Each row has a name. Each question is about the rows just above it.

[ 3  0  0  1  1 15  4  0  0 68  0  5 -2  2  1 84 -1  1  0  0  4 -2  4 47
  1 13  0  1 -1 32  6  5 22 30  5  5 -2 -1 16 26 35 -1 40  3 77  1 -1 -2
  0  1  6  1]  J_561
[ 2  0  0  2  1  3  1  1  0  4  0  2  0  1  1  3  1 -1  2  5 -2 15  1 -1
  0 14  2  1 -1  4  0 10 -2  0 -1  1  0  0  1  0  0  0 10  6  4  1  2 -1
  0 -1 11  1]  J_350
[14  2  1  1  4  0 10 -2  0 -1 -1  4 -2  1  1 91 -1  1 47  0  0  4 -2  4
  1  8  0  1 -1 33  6  2 25 32  6  5 -2 -1 17 29 38 -2 40  2 84  1 -1 -1
  0  1  3  1]  J_711
What is the next entry after [14  2  1 -1  4  0 10 -2  0 -1]?
[1]
Which row holds [ 2  0  0  2  1  3  1  1  0  4  0  2  0  1  1  3  1 -1  2  5 -2 15  1 -1
  0 14  2  1 -1  4  0 10 -2  0 -1  1  0  0  1  0  0  0 10  6  4  1  2 -1
  0 -1 11  1]?
J_350
[14  2  1  1  4  0 10 -2  0 -1 -1  4 -2  1  1 91 -1  1 47  0  0  4 -2  4
  1  8  0  1 -1 33  6  2 25 32  6  5 -2 -1 17 29 38 -2 40  2 84  1 -1 -1
  0  1  3  1] is in which row?
J_711
Give the next entry after [47  0  0  4 -2  4].
[1]

[  5 -14  -5  32  18  19 -26  19  39] : J_740
[  5 -49 -14  12   5  -3 -55  55   3] : J_291
[  8 -42  -5  33  29  11 -49  22  17] : J_508
[  3  20  12  25  20  21  16 -44  27] : J_930
[  2  21  14  38  35  36  31 -69  42] : J_34
The entry that follows [31]:
[-69]
Right after [8] comes
[-42]

[ 61 -45 -10  11]  J_371
[ 79   6  26 -13]  J_306
[-20 -55   0  10]  J_754
[-19  35  23 -11]  J_348
[-7 41  5 27]  J_35
[-47 -21 -28   8]  J_792
[-35  21  16 -13]  J_99
[-71  54   5 -60]  J_30
[-21  55 -14  21]  J_729
[-48  79   5 -16]  J_965
The entry that follows [26]:
[-13]
What is the next entry after [79  5]?
[-16]
What comes right after [61] in the named rows?
[-45]

[-10  23 -34 -24  42  23  54  26 -22  41 -12  49  27]  J_210
[-10  23  59 -24  42  23  27  26 -22  41 -12  49  27]  J_358
[-10  23  59 -24  42  23  54  26 -22  41 -12  49  27]  J_221
[-10  23 -34 -24  42  23  54  26 -22  41 -12  49  27] is in which row?
J_210
[-10  23  59 -24  42  23  27  26 -22  41 -12  49  27] is in which row?
J_358

[-37   4  17 -27  14   4  30 -52   7  49] = J_57
[-46  -1  44 -52  12   4  23 -26   5  49] = J_722
[-21 -15  37   0 -11  -9 -35  77 -23 -34] = J_515
[ 60  12 -35 -23  -2  17  22 -35  34   7] = J_715
[-80  -3   9  57  16 -20   0 -30 -38  20] = J_339
[  3  11  -9 -25  11  10  36 -66  22  42] = J_880
[ 72  11 -58  21  -7  10   5 -18  20 -21] = J_363
[ 13 -13  43  -3 -16  73 -37  82 -10 -45] = J_10
[ 12  -5 -27  69  -7  10 -32  36 -24 -48] = J_441
[ 22  14 -37   2  11  37  37 -78   5  32] = J_357
[ 36  11 -12 -47   3  18  31 -44  35  29] = J_266
Right after [82] comes
[-10]
What is the next entry after [-20   0 -30 -38]?
[20]
Right after [72] comes
[11]
[ 72  11 -58  21  -7  10   5 -18  20 -21] is in which row?
J_363
What comes right after [43] in the named rows?
[-3]
Right after [30] comes
[-52]
Right after [73] comes
[-37]

[ 19   6  37   5 -18  39]  J_131
[  3   8  -2  13   2 -30]  J_38
[-24  -5  11   8  26  22]  J_402
[-20 -46 -14   1 -26 -49]  J_8
[-26 -36  13   1  -8   0]  J_440
[ 14  31 -64  85 -51 -86]  J_238
[ -8 -15  41  12  -2  38]  J_92
The entry that follows [-20]:
[-46]
Give the next entry after [ 6 37  5].
[-18]

[ -1 -15 -37 -18   1 -62 -51  11  -8   5  18] -> J_307
[-15  -1 -22  80   4   4 -25  -3   6 -22 -11] -> J_341
[-28   1 -22  27 -27 -32  19  30   9 -17  41] -> J_144
Give the next entry after [-22  27 -27 -32].
[19]
The entry that follows [5]:
[18]
Right after [-62] comes
[-51]
The entry that follows [-28]:
[1]
What is the next entry after [-15  -1]?
[-22]

[ 60 -11   7   9  -8  16  44 -30 -59 -12 -15  62] : J_377
[ 42 -20  -8  23 -21   0   4 -26 -21  60  -1  36] : J_912
[ 49  -4  -2  22 -14   6  -1 -59 -30  43  -3  51] : J_566
Give the next entry after [-59 -30  43].
[-3]
What comes right after [43] in the named rows?
[-3]
What comes right after [-20] in the named rows?
[-8]
What is the next entry after [-59 -30]?
[43]
What comes right after [-3] in the named rows?
[51]

[-11   1 -57 -21  32 -13  47  -3  -5  10 -23  -1   4  39] = J_437
[  4  11 -22  -1  64   0  41   3 -11   7 -21   1 -13  38] = J_275
[  4  11   5   6  38   7  24   5  -5  -9  -5  -7 -12   7] = J_471
[-70 -21  24 -25  18   7  25   6  -4  -1  -5  -9 -10   6] = J_196
[  9   0 -53 -10  12  -8  64   0 -15  55 -36   6 -12  65] = J_435
[  9   0 -53 -10  87  -8  64   0 -15  55 -36   6 -12  65] = J_245
[ 28 -35 -48  -9  44 -17  11 -11 -15   5 -32  35   0  68] = J_126
[ 14  -4 -70 -21  25 -25  18 -14 -11  -8 -33  32   9  69] = J_776
Whose row is [-70 -21  24 -25  18   7  25   6  -4  -1  -5  -9 -10   6]?
J_196
Give the next entry after [-70 -21  25 -25  18].
[-14]
The row with [ 14  -4 -70 -21  25 -25  18 -14 -11  -8 -33  32   9  69] is
J_776
The entry that follows [14]:
[-4]
The entry that follows [-14]:
[-11]
Whose row is [  4  11   5   6  38   7  24   5  -5  -9  -5  -7 -12   7]?
J_471

[-41 -36  19  26 -31  19] -> J_857
[-46 -40   4 -26  13   8] -> J_470
[-72 -60  -8   9  -7  -7] -> J_149
[ 56  44 -10 -22   7 -14] -> J_918
[-25  13  24 -33   3  37] -> J_664
What is the next entry after [ 24 -33   3]?
[37]
The next entry after [-26  13]:
[8]
What is the next entry after [-46 -40]?
[4]
The entry that follows [-31]:
[19]
Right after [-40] comes
[4]
Right after [4] comes
[-26]

[ -7  -1  42  17  22 -13 -25 -12  30  25 -15 -38 -20] = J_619
[ -7  -1  42  17 -11  25 -25 -12   1 -22  34 -13  -6] = J_538
[ 26  81 -93 -69  22 -13 -61  49   1  -3  10 -36 -48] = J_223
[ 35   2 -10 -30  33 -24 -40  49   1  -3  10 -36 -48] = J_627
[ 16  26  81 -93 -69  22 -13 -59  11 -80  80  59  34] = J_231
[ 37  14  17 -34  17 -56  -7  71 -13  11  20 -22 -29] = J_288
The entry that follows [30]:
[25]
What is the next entry after [ 11 -80  80  59]?
[34]
What comes right after [33] in the named rows?
[-24]
Give the next entry after [ 26  81 -93 -69  22 -13 -59].
[11]
The row with [ 26  81 -93 -69  22 -13 -61  49   1  -3  10 -36 -48] is
J_223

[ -7 -37 -12 -24  54 -34  52 -49   8 -24  37 -18  17  51  48  42 -23 -31
  44  40  53 -15  52 -21  53  -7] -> J_852
[ 30  19  29 -22  11  21  18  12  11  -6  -7  25  28  15  15  29  25  -8
  29  29  13  28  18  27  17  28] -> J_45
[-34 -16 -25  53 -28 -29 -27 -10  23  50   6 -22 -18 -24 -16 -39 -21 -17
 -49 -44 -29 -25 -36 -19 -31  51] -> J_43
[ 34  23  40   5  12  12  28   9  59  35   2  37  60  29  35  44  38 -61
  34  40  18  39  24  43  22   5] -> J_810
[-32 -28 -38 -24 -23 -10 -37 -16 -68 -56 -19 -38 -64 -39 -46 -50 -39  72
 -35 -47 -29 -37 -33 -44 -30 -24] -> J_594
[-12 -25 -31 -23 -25   1 -38   0 -68  16 -22 -29 -62 -40 -47 -46 -28  70
 -33 -42 -30 -29 -32 -33 -31 -27] -> J_217
What comes right after [59] in the named rows?
[35]
What comes right after [-50] in the named rows?
[-39]
Give the next entry after [-12 -24].
[54]

